Some points, one per row:
[-12  -4   0 -75 -31 -53  18  -1 -35  -2   2 -49  31 -32  32  -7 -32  -7
   3 -11]
[  31 -127  -70 -110   19  127  108   18    8  127 -127   78   37   -5
 -127  -79  127   49   77   -8]
[-14  28 -36  13  41  19 -17 -13  23 -45  10 -49  35 -24 -46 -64 -91  11
   0  73]
[ 48   3 -23 -53  -7  13   3 -48  42  59 -10 -34 -21   3  44 -18 -28  48
  11   5]
[ 29 -61 -45  64  15  36 -22  55  -2  32 -35   1 -36 -17 -22 -29  42  -9
 -51  16]
[ 26  39  26  -8 -28 -99 -36 -14  22 -21   9  15 -79   6  53   8 -53  28
   8 -45]
[ 13  23  26 -83 -33 -55  49   5   5  37 -28  13  18  41  52  56  49  -5
  13 -54]
[-23  -5 -59 -17  -1  85  -4  17   9 -21  13  17 -32  27 -42 -39  39 -10
 -41  52]
[  9   4   4 117  41 -29  -1  33  29 -40 -10  41  18 -25  -4   2 -32 -12
  -8  44]
[-12 -29   7 -42 -45  97  18 -35  14   7  56 -71  32  11 -36 -38  15 -62
  21  47]
[  54 -109  -33   24   49  119   36   71  -51  127 -106   19   37   -7
  -82  -36   65   30   57   10]
[  45 -127  -56  -94   10  127  105   34  -14  127 -127   54   52   33
 -127  -57  127   56   57  -18]
[ 50 -80   7 -10 -14  15  24   6 -11  73   0 -38  42 -23 -53   3  -4  62
 -47  64]
[   0   71  -10  101   67  -66  -87   -4   18 -108   86   34   -7  -12
   26   16  -86  -12  -54  -21]
[-14  62 -20 111  19 -48 -37 -10  37 -55  26  19 -42 -26 -25  55 -28 -24
 -14  -6]
[ -17  127   47  127   47 -127 -127   47   38 -127  127  -23  -32  -23
   79   20 -121  -30  -63   27]
[ 11  26 -28 -16   6  30 -19 -18   1 -37  34 -57 -13   0 -12  11 -75  13
 -13  30]
[  15 -127  -20 -127  -11   98   93   -7  -36  127 -127   19   18   22
  -70  -49  106   59   60  -46]
[ -37   83   29   75   17   -1  -42  -66   62 -127   70  -20  -80  -23
   59   -8  -26  -60  -20   21]
[ -18  -17   23 -108  -22  -22   13  -49    9    9  -17  -26    3   -2
   48    9  -12   19   31    3]
[-14  61 -21   0  13   1 -24   9  53 -51  37  34  -2  12  19 -21  -9   2
 -39  14]
16 more points follow, each with its number after it:
[ -55  104   51  -36  -57 -101  -39  -42   -8  -34  127  -84    9   -1
   75   38  -64  -56  -56    7] 0
[ 37 -52  56  -1 -16 -36   2  -3 -82  39 -22   4  -4  12   9  29 -15 -27
   0 -60] 1
[-51 -26 -23  -3  16 -15 -32 -47   0   5  38 -49  45   6  24 -30 -16  40
  23  58] 2
[  3 -19 -45  13 -10  -5   5  -2 -34  32  -7 -41  37  -1 -17 -23   5  -3
 -15  -2] 3
[   1   61   47   46  -16 -127  -30   -5   33  -48   51   48  -34  -18
   77   44  -44  -34    2  -27] 4
[-39  -3 -24 -58 -20  60  46 -40  -2   1  35  24   5  18  12  -1  10   6
   5 -21] 5
[  26   93   42   88  -35 -127  -93   26   -5  -61   46   12  -31  -34
   25   76  -89    9   -6  -12] 6
[ -7 -23 -32   6  85  90 -17   6  39 -29 -43  -6 -38  33 -51 -44  34 -30
   9  28] 7
[ 38 -32  52  29 -16 -75  12  14 -41  14 -10   6  10   1  -9  48  32   6
 -13 -62] 8
[-18  -1 -39 -23  39  70  32  18  62 -23  21   4  11  58 -37 -43   8  -7
  21 -32] 9
[ 41 -11  30 -28 -44 -52   0  10 -24  41 -31  12 -34   5 -12  21  38 -22
  31 -20] 10
[-63  82  29 -58  -1 -39 -29 -89   1 -79  71   5  -7  38  60  -3 -23 -53
   5  20] 11
[ 37  60  27  45  -1 -76 -70  20 -24 -88  32 -33   9 -46  13  35 -93  22
 -11   1] 12
[ 20 -13  15  28   1 -18  -3  45 -41  21   1  -2 -20  13   4   8 -10  40
  -3  13] 13
[ 46 -30  43 119  24 -23 -27  50 -49  14   8 -22   3 -33  -7  10  -7  -4
 -13  20] 14
[  31   62   57   87  -33 -127  -44   -7  -14  -63   60   22  -29   28
   59   71 -119   22  -59  -25] 15
Which of these numbered points is nearest to each point below, ignoring the 3 directions in which the first points spread most? Its number follows each.
[  2 -65 -16 -16  49  72  59 -25  33 -12 -68  33 -42  42 -29 -79  82   3
  31 -43] > 7
[  4  -9 -18  16  46  42   1  18  34 -21   7  10  19  42 -24 -66  -1  15
  -9 -18] > 9
[ -6  92   6  41  44 -11 -76   6  79 -88  37  19 -50 -12   9  15 -65   3
 -34  49] > 7
[-10  52   8  36  22   0   8  38  48 -92  35  40   5  38 -20  21 -18  -2
 -54   6] > 9
[ 29 -63 -48 -30   3  -6  34 -31 -66  99 -81  14  44  -3  -3   7  36  37
  40 -39] > 3
[-33  55 -33  20  23 -32  -7 -16  28 -86  -7  27  30  39   5 -15  -9  37
  -4  43] > 11
[ 37 -27  65  33 -34 -72  15   6 -42  61 -47  -8  20  -7  12  37   4  17
  -3 -23] > 14
[ 13  35  35  37   8 -25 -30  27 -57   2  -8 -31  26 -24  36 -27 -53  59
 -47  62] > 13
[ -60  127   38   50  -35 -122  -64  -22   44 -127  127    5  -38    8
  111   59 -118   20  -56  -21] > 5
[  62 -127  -50  -26   -1  127   75   43  -81  127 -125   -9   49   18
 -106  -54   74   56   52   16] > 13
[ 20 -47 -21  13  48  64  41  24  12  23 -56  -3  17  41 -66 -47  89   0
  32  -6] > 7
[ -11    1   77 -101  -67  -80    8   24   -6   44   -4    6  -26   10
    8   12   50    4   30  -39] > 10
[  70 -127  -33 -127 -102  127  127   28  -55  127 -127   18   51   15
 -127   17  127   90  127  -43] > 6
[-30  29 -38 -30  42  56  14 -28  12 -23  67 -71  -2  27  -6 -15 -67 -18
  17  22] > 9
[-26  77   3  18   5   8 -19   0  40 -64  33 -31 -38  20  37   8 -37 -13
 -21  41] > 7
[ -66  127   98   19  -24 -127  -93  -49   49 -127  127    4  -77  -46
  127   84 -127  -54  -57   19] > 4
[-20 -71   0 127 -47 -51   7  36 -40  19 -21  19 -23 -35   6  65  33  -1
 -16 -45] > 8
[  12  127   80  127    9 -127 -127   27   -5 -127  127  -56   41  -45
  127   53 -127   -9  -99   80] > 14
[  1 -24  17 -25 -62 -69  24 -10 -33  35 -28  62  22 -30   7  14  32 -11
  30 -73] > 4
[  -6  120   32  122   31  -74  -94  -41  -17  -94  109  -63   36  -45
   16   56 -104    3  -27   70] > 12
[  17   31   50   13  -37 -114  -73   16  -15  -25   24   21   12  -64
  100   65  -43   -4  -15  -71] > 12
[-32 -21 -58 -26 -21 110  46 -12 -11   7 -13 -40  -8  29 -16   7  31 -14
  22  23] > 5
[ 31 -13  51  -4  -1 -82 -39   8 -19  34 -23 -26  31 -65   8  14 -29   0
   6 -16] > 14
